One vector is turned by the same rotation once a tick. Each row is the vector after some number of ticks, and that number follows the row.
The counts run from 0 to 551.
[115  93 162  76  95  74 168 139 120 142 111 139 154 154 146 141 148 127
 117 163 110 139 113 195 162 152 116 111 111 155 110 161 151 123  86 165
 160  89 125 129 114 132 113 124 145  88  93 106 134 100 156 134  86 170
 105]
425
[117 123 109  93 106  93 142 141 176 119  98 120 137 113 157 154 153 128
 100 143  93 155  99 144 116 135 113  78 127 163 121 133 132 183 100 155
 157  98 115 144 153 109  75 147 139 121 140 127 126 106 170 102 147 202
 131]
432
[119  83 175 102  92  87 129 136 137 155 102 151 143 157 142 150 142 109
 123 156 118 179 110 162 163 113 130  96 138 119 130 121 156 133 108 165
 155  96 120  99 102 123 126 134 138  86 132  50 157  85 164 154  92 148
 116]
510
[ 98 152 131 141 153 109 139 195 155 138  48  66 103 164 129 116 122 146
 112 134  87 152 109 138 135  94 101 112 153 144 121 134  96 138 148 132
 142 105 126 118 121 150 126 114  96  80 149 105 175 113 173 157 112 143
 122]
362
[140 131 140 128 115  97 145 131 164 125  81 137 142 166 155 144 134 169
  93 147 135 186 114 155 100 116 130 106 153 141 106 138 128 124 160 146
 160 109 122  88 109 147 175 138 141  87 176 135 135 106 202 129 117 134
 149]
490
[139  75 126 115 104 109 159 193 120 156  99  81 149 142 170 107 139 146
 112 134 112 152 157 152 120 126 109 112 135 148 123 136 150 165 130 120
 144  84 106  92 136 162 128 162 100  63 117 112 144 115 173 145 129 142
 125]
26
[133  99 106  90  98 117 146 138 185 155  99 116 137 106 167 159 155 130
 115 113  81 175 110 112 129 114 129 109 123 151 129 131 156 164 116 149
 175  83 107  84 123 101 110 175 131 111 113 117 144 111 161 112 151 164
 166]
347
[105 102  94  91 126  74 146 150 149 136 105 130 110 127 174 152 173 150
  78 123  95 187 117 160 114 145 142 100 117 163 111 167 152 124 110 149
 152  89 107  93 127 119 121 158 156 121 110 145 125 119 152 119 104 173
 148]
99
[ 89 108  99 105 134  93 134 175 125 158  93 114 107 118 174 141 164 143
  92  88  79 175 112 147 137 114 131  92 124 155 126 124 121 153 132 158
 121  99 113  79 125 138 109 155 144 120 157 101 136 120 157 182 102 166
 146]
188
[128  67 139 121 116 114 153 165 108 164 103 104 128 162 160 132 163 147
 129 151  94 182 129 142 159 131 131 108 139 151 156 164 175 123 109 125
 148 103 122  91 100 148 148 134 119  73  65 101 152 120 122 134  99 147
 142]
420
[138 104 165 137 101 120 166 139 133 139  79 132 167 172 162 134 140 160
 156 156 104 135 118 151 157 114 123 108 145 165 131 156 129 131 145 144
 169 120 158 107  84 158 194  90 118  69 128 126 153 115 172 164 105 131
 150]
530
[118 136 126 105 114  92 167 147 177 128  85  83 113 137 146 161 139 151
  91 136 104 158 112 129 122 131 121 122 120 154  95 173 139 125 110 141
 170  78 103 111 136  97 106 181 137  87  91 137 142 108 163  83 129 165
 126]
540
[150 118 146 120 131  66 187 130 150 137 113  92 143 143 120 146 133 160
  97 144  97 198 110 156 155 132 125 129 124 143 139 140 181 142 115 131
 135  99 123 104 101 135 109 182 159  82 107 115 146 117 150 104 113 151
 100]
180
[103 113 138 104 132  77 188 177 101 148  95  95 120 144 147 113 147 164
 113 130  72 137 124 172 161 133 131 130 109 165 127 172 141 114  98 141
 134  96 125 103 108 152 109 131 140  79  83 124 135 139 130 166  95 152
 113]
140
[ 90 124 112 118 144 104 124 198 150 146  75  87 107 140 155 125 148 138
  99 108  79 159 112 144 139  91 109  89 148 143 120 126 104 153 144 141
 131 107 112 105 130 165 110 132 110  92 165  99 156 120 171 176 107 156
 128]
275
[138 128 103 120 118  78 172 155 143 133  86 100 128 139 162 126 144 181
 105 119  98 172 133 143 114 111 128 122 126 170  92 182 135  92 145 125
 143 106 113  68 117 160 135 156 150  90 135 161 136 146 173 146 112 130
 138]
494
[149 134  97 107 130  69 170 137 181 114  86 111 128 140 132 139 133 161
 118 127  75 177 118 144 131  97 119 116 132 177  90 170 138  75 142 125
 141 124 123  95 135 162  98 135 161 112 153 159 143 141 169 141 115 144
 126]
407
[162 122 159 127 110 118 154 122 199 104  88 122 173 165 141 159 127 141
 125 173 108 168  96 145 122 124 122  90 162 152 127 137 156 165 133 126
 187 126 132 146 120 131 147 119 128  92 123 138 136 103 181  79 144 157
 135]
485
[150 104 117 136 110  98 193 126 161 140 116 101 176 114 168 144 129 179
 122 121  95 162 115 137 137 132 145 101 130 190 139 157 150 182 125 134
 134 119 137 111 105 141 115 172 150 101 112 160 115 141 141 103 151 173
 142]
19
[110 118 110 117 100  82 150 125 140 142  91 149 133 143 185 145 148 160
  87 122 130 151 116 162 118 131 138  97 116 178  86 166 104 125 134 176
 144  99 129  80 110 130 152 139 153 101 152 154 107 126 183 147 102 160
 162]
297
[ 92 137 146 123 139  68 137 125 144 130  76 135 108 165 142 164 158 156
  72 145 116 183  90 165 122 142 140 116 133 129 122 144 121 130 123 168
 150  95 113 113 107 107 153 144 150  91 137 106 131  98 176 112  87 166
 129]
96
[137  90 135 123 133 101 176 160 104 146  90 110 135 152 164 118 154 180
 138 134  74 155 129 163 142 124 131 127 131 155 138 158 160 113 126 135
 158 106 141  92  93 169 176 108 135  83  93 133 157 130 142 166 101 136
 135]
334
[146 115 146 122  97 108 170 132 173 151 104 116 143 147 140 153 141 142
 155 137  81 168 111 112 187  94 141 135 135 153 130 165 158 104 122 134
 163 122 149  72  87 128 138 139 135  83  81 108 167 123 135 133 113 129
 148]
174
[113  90 130 113 122  84 181 171  92 149 101 102 131 153 160 117 147 148
 120 139  98 150 133 176 149 140 125 111 121 171 117 183 142 105 101 133
 134  97 123 101 114 162 121 127 133  79  87 130 131 132 135 154  90 159
 113]
139
[137 106 131 105  87 113 164 120 177 167 105 117 142 111 150 168 152 135
 136 116  90 175 116 115 168 103 136 134 125 139 125 154 157 127 127 150
 168 101 118  56  87  98 135 172 145  89  98 102 157 114 151 128 120 137
 165]
261
[118 120 143 131 122  70 162 148 140 140  99 113 160 154 134 131 112 149
  87 134 133 175 113 174 153 121 105  85 144 154 117 114 121 175 137 140
 108 110 111 128 125 157  95 165 141  85 179  91 121 106 179 141 113 155
  87]
270
[135 112  94 150 162 117 140 151 173 130  84 101 126 148 167 143 155 172
 117 125  62 205  90 122 124 105 132  79 164 172 162 137 145 161 152 108
 146 140 130 108 120 163 141 129 135 110 126 130 144 130 136 117 129 169
 157]
327
[134 123 154 119 152  80 175 143 154 121  87  95 123 169 116 142 152 163
 103 164  90 193  98 155 132 136 123 136 136 137 149 151 171 121 113 128
 160  96 117 125 122 130 136 141 150  78  84 126 160 111 146  98 114 152
 104]
93
[157  99 153 113 125 122 162 165 156 121  88  96 164 155 142 114 135 124
 154 174  64 142 112 151 136 127 110  95 148 152 153 127 163 173 117 128
 182 108 141 166 128 150 130  96 101  84 100 131 152 109 154 113 149 171
 124]
199
[131 107 144 145 136  72 169 118 133 127 114 137 147 171 145 151 144 168
  85 161 134 192  99 175 123 155 137  92 142 157 140 141 149 169 115 141
 138 108 125 128 116 143 141 153 163  92 121 135 109 110 162  89 116 173
 114]
378
[134 155 111 121 142  70 167 139 180 116  82 114 127 140 137 140 127 170
 113 111  69 174 110 144 143  85 123 120 128 174 101 163 121  97 155 135
 129 120 137  86 113 154 108 141 160 107 162 150 151 145 175 159 115 148
 126]
408
[ 98 144 147  92 121  69 168 131 159 131  91 121 130 121 126 143 146 142
 108 119  85 142  88 160 150 132 121 122 104 136 126 120 133 161 109 189
 149  85 125 137 106  96  96 147 146 108 144 109 139 104 176 147 129 177
 105]
429
[126 113 158 136 111 122 176 150 130 158 103 106 184 131 160 129 120 156
 137 124  93 135 114 153 168 118 128  90 138 161 157 103 122 218 139 154
 136 110 143 126  94 144 136 136 113  86 145 101 123 118 160 160 153 171
 131]
109
